Questions about the table below.
1) Give the first entry in the row that holds the smallest entry.
2) Give the entry in the bottom-left corner.
3) Give the top entry of the column that holds the largest entry.
4) Give the bottom entry of the column that holds the largest entry.
5) Give the smallest entry in the first column.
6) Give the smallest entry.
7) Give the last entry, reading row by row.
8) Give the largest entry in the first column.
[[ 0.1  0.0  0.8  1.2  0.1  0.4]
 [-0.3 -0.1  0.4  0.1  0.7 -0.1]
 [ 0.2  0.3 -0.4  0.3  0.2  0.6]
 [ 0.2  0.2 -0.2  0.6  1.0  0.2]
 [ 0.6  0.8 -1.3 -0.2  0.6  0.2]
 [ 0.1 -0.1  0.7  0.4  0.4  0.4]
 [ 0.4  0.2 -0.1 -1.7  0.0  0.0]
 [ 0.1  0.1  0.4  0.8 -0.9  0.1]
 [ 0.3  0.4  0.6 -1.5  0.5  0.1]
 [ 0.5  0.7 -0.5 -2.6  1.1  0.0]
 [-0.7 -0.1  1.7  1.0  0.3  0.2]
 [-0.1 -0.1  0.6  0.8  0.3  0.3]
 [ 0.8  0.5 -0.3 -1.2  0.3  0.0]
 [ 0.7  0.6 -1.5 -0.1  1.9  0.4]
 [-0.5 -0.4  2.2  1.8 -1.6  0.4]]
1) 0.5
2) -0.5
3) 0.8
4) 2.2
5) -0.7
6) -2.6
7) 0.4
8) 0.8

Questions about the grid below. Indices start at 0.
1) Find the bottom-right entry.
2) Find the entry at row 0, column 0.
3) Find the entry just left of 29.
4) Find the bottom entry of the column that holds the largest entry.
5) Find the entry in row 0 and column 1.
6) Find the entry in row 2 and column 0.
7) Find the entry at row 2, column 2.
8) Find the entry just right of -5.
[[-20   0 -49  51 -11  13  18]
 [  2 -24  -1 -11  -2 -19   0]
 [ 13 -41  -5  12   0 -21  27]
 [-30 -51 -21   7  29 -18 -22]
 [ 14 -37   6  -3  -3 -19  26]
 [-40  20 -28 -13 -13   4 -49]
 [-36 -44 -40  23  21 -19 -28]
 [-11  -7  39 -35 -12  32  21]
 [-14 -27 -43   7  -6 -39 -24]
 [  9 -22   2  -7 -12 -13  21]]
1) 21
2) -20
3) 7
4) -7
5) 0
6) 13
7) -5
8) 12

Read these off the grid that follows. Indices start at 0.
1) Read off the entry in the top-left corner.
2) Read off the entry directly above 3338.
3) Read off the entry in row 1 and column 0.
4) Read off the entry in row 0 and column 2.
5) Read off the entry in the bottom-right corner.
6) Read off the entry directly below 5900.
7) Read off the entry in row 0 and column 1.
8) Read off the entry in row 2 and column 1.
[[6053 5315 6369 5976 5600 4333 5921 3676 4625 6033]
 [6990 3921 5889 7318 4563 3830 5510 4947 5669 7244]
 [4822 4711 4473 3634 3875 6727 4217 7124 7479 2774]
 [7179 4220 4717 7124 4648 3944 5223 4915 6308 6906]
 [7769 3020 4443 8459 5178 2873 4334 3638 7752 9010]
 [5298 4897 2171 5164 4323 5985 4767 7055 6945 4183]
 [5042 7960 3338 5292 7515 5900 7097 3864 3307 6387]
 [5334 6578 4738 6680 7520 5851 7525 4178 2721 7226]
 [6522 4847 4008 6212 4631 4458 5356 6543 6299 6130]]
1) 6053
2) 2171
3) 6990
4) 6369
5) 6130
6) 5851
7) 5315
8) 4711

-405	-301	201	-250	226	-47	-676	-27
-611	68	453	103	138	-235	-371	-122
-357	203	211	-9	113	-579	-508	-13
-533	-219	198	40	170	11	-471	-253
-440	-35	387	-91	44	-394	-538	-103
-355	52	627	-273	167	-253	-298	318
-559	-266	130	-419	326	424	-651	221
-379	85	676	-115	422	-389	-463	0
-499	-514	390	-464	217	-77	-499	-65
-266	-371	227	-308	239	69	-400	18
What is the 3rd smallest entry?
A: -611
What is the bottom-right entry?
A: 18
The second entry on the main diagonal: 68
What is the entry directly below the smallest entry?
A: -371
What is the entry in the top-right corner?
A: -27
What is the fourth entry from the end, reading row by row?
A: 239
The entry just right of the largest entry: -115
The second largest entry is 627
The top entry of the column that holds the smallest entry is -676
The top-left entry: -405
The last entry of the largest entry's row is 0
What is the entry in the bottom-left corner?
A: -266
What is the largest entry in the last column?
A: 318
What is the third-last entry, reading row by row?
A: 69
The entry just left of -676: -47
The entry directly below -514 is -371
What is the 5th entry, reading row by row?
A: 226
What is the entry directly below 167?
A: 326
The entry directly below 103: -9
What is the bottom entry of the column that holds the largest entry?
A: 227
What is the entry directly below 211?
A: 198
The entry directly below 113: 170
What is the 4th entry, reading row by row?
A: -250
What is the first entry of the largest entry's row?
A: -379
What is the largest entry?
A: 676
What is the 3rd largest entry?
A: 453
The entry directly above -308: -464
The entry directly above -579: -235
What is the entry just left of 326?
A: -419
What is the entry directly below the largest entry?
A: 390

Questions about the table below.
1) Find the 2nd entry on the main diagonal.
2) Find the entry in the top-right corner.
3) Find the first entry of the smallest entry's row.
4) Find the entry just right of the smallest entry.
5) Find the 3rd entry on the diagonal from the top-right corner.
6) Find the entry directly above 1.
7) Find the 4th entry from the end, reading row by row.
8) Find the third entry in reading order.
20 -15 -8 -6 -12 -22 -8 11 38 24 -33
28 5 -39 13 -10 -26 -18 -47 7 24 -40
12 20 1 -14 25 11 42 -40 -26 -21 33
27 31 -10 -14 -3 -9 19 -62 -29 -37 12
1) 5
2) -33
3) 27
4) -29
5) -26
6) -39
7) -62
8) -8

data = [[-6, -5, -10, -9, 7, -10, -19, -16, 12, 10, 9, 6, 16, 4, -19], [-6, -2, 5, -9, 3, 15, 19, -16, 12, 10, 48, 6, 16, 4, -19], [-10, -21, -10, -9, 3, 15, -30, -16, 53, 10, 21, 16, 16, 4, -19], [-6, -5, -10, -9, 3, 15, -30, -16, 24, 12, 9, 6, 16, 4, -19]]
The entry just right of the largest entry -> 10
Find the entry just left of 7.
A: -9
Find the entry just right of 24.
A: 12

Questions about the row below.
1) Give the last entry.
2) Give the 1st entry from the left.
3) Give the 2nd entry from the right.
4) Give the second entry from the left.
41 -23 4 42 3 6 65 7 19 4 41 4 3 0 5
1) 5
2) 41
3) 0
4) -23

65 -19 -44 -22 21 -4 19 25 -43 -23 22 31
The entry just left of 21? -22
The entry just left of the smallest entry? -19
The entry just left of -43 is 25

Questions about the matrix below.
1) What is the entry directly below -8.991?
2) What is the entry directly below 3.625?
3) What is the top entry of the column that holds the largest entry?
4) What is the entry in the top-left corner?
5) What is the second entry from the end, reading row by row?
6) What is the bottom-right entry?
7) What is the entry just left of 13.726?
8) What is the bottom entry of the column that holds the smallest entry?
-18.305   19.807    1.239   -8.671    5.891    6.245    4.711    4.976   23.215   -4.350   10.714    7.399   -1.639   13.815    6.862   11.065
  3.410    8.353   -0.872   19.309   13.046   -3.409   12.385   21.302   15.111   -4.490    6.886    7.174   14.880    9.447   -0.891   -1.954
  6.941    3.625   14.115    2.790   -8.626  -23.942   23.426   14.145   12.139   -7.643   18.039   14.177    2.976    8.928   -7.207   -4.835
 -5.588    2.035    7.087   10.702   -9.543   17.920   22.838    2.689   20.146   -4.443   20.981    2.756   15.589   17.493    3.312   18.691
-16.193  -20.916    6.474    9.661   12.640   23.188   13.726   12.724    6.152   12.320    2.904   19.513   16.521   14.575   12.817   -2.779
 11.586  -10.133    3.374    5.155   22.235   -6.531  -11.961   14.226   -2.245    8.051    8.083   13.801   -7.275   -4.113    5.567    0.052
  4.526    7.939    2.955    2.428   15.295   27.015  -12.921    7.527    7.569   -1.868   -6.191   15.532    0.508    7.879   -7.366    5.472
  6.652   12.970   -0.654   19.948   -1.815   -2.727   17.544   -4.699   12.242   -1.413    7.009   -8.991    1.846   12.207   15.551   15.338
 -8.380  -18.706   -5.939   17.333   15.493    3.170   -8.492   24.432   23.614   -2.050  -19.360   14.424   14.594    0.637    6.952   12.836
1) 14.424
2) 2.035
3) 6.245
4) -18.305
5) 6.952
6) 12.836
7) 23.188
8) 3.170

arr =
-11 -15 -13 13 17 -5 4 -34
35 13 6 -24 -23 5 -10 32
-20 -5 4 6 9 3 3 -17
-35 -16 -4 20 24 -2 9 -44
-51 -25 -13 35 38 -7 14 -64
12 0 3 -11 -6 5 -6 0
Rows and columns are numbered from 0.
The entry in row 1 and column 0 -> 35
The minimum is -64
Read off the maximum.
A: 38
The entry at row 1, column 2: 6
Read off the top-left entry.
A: -11
The top-right entry: -34
Read off the entry at row 0, column 1.
A: -15
Read off the bottom-right entry.
A: 0
Read off the entry just left of the smallest entry.
A: 14
Read off the entry directly above -7.
A: -2
The bottom entry of the column that holds the largest entry is -6
Read off the entry directly above the largest entry.
A: 24
The entry in row 0 and column 2 -> -13
The entry directly below -35: -51
Read off the entry in row 2 and column 0.
A: -20
Read off the entry at row 2, column 1.
A: -5
The entry just right of the largest entry -> -7
The entry directly below -24: 6
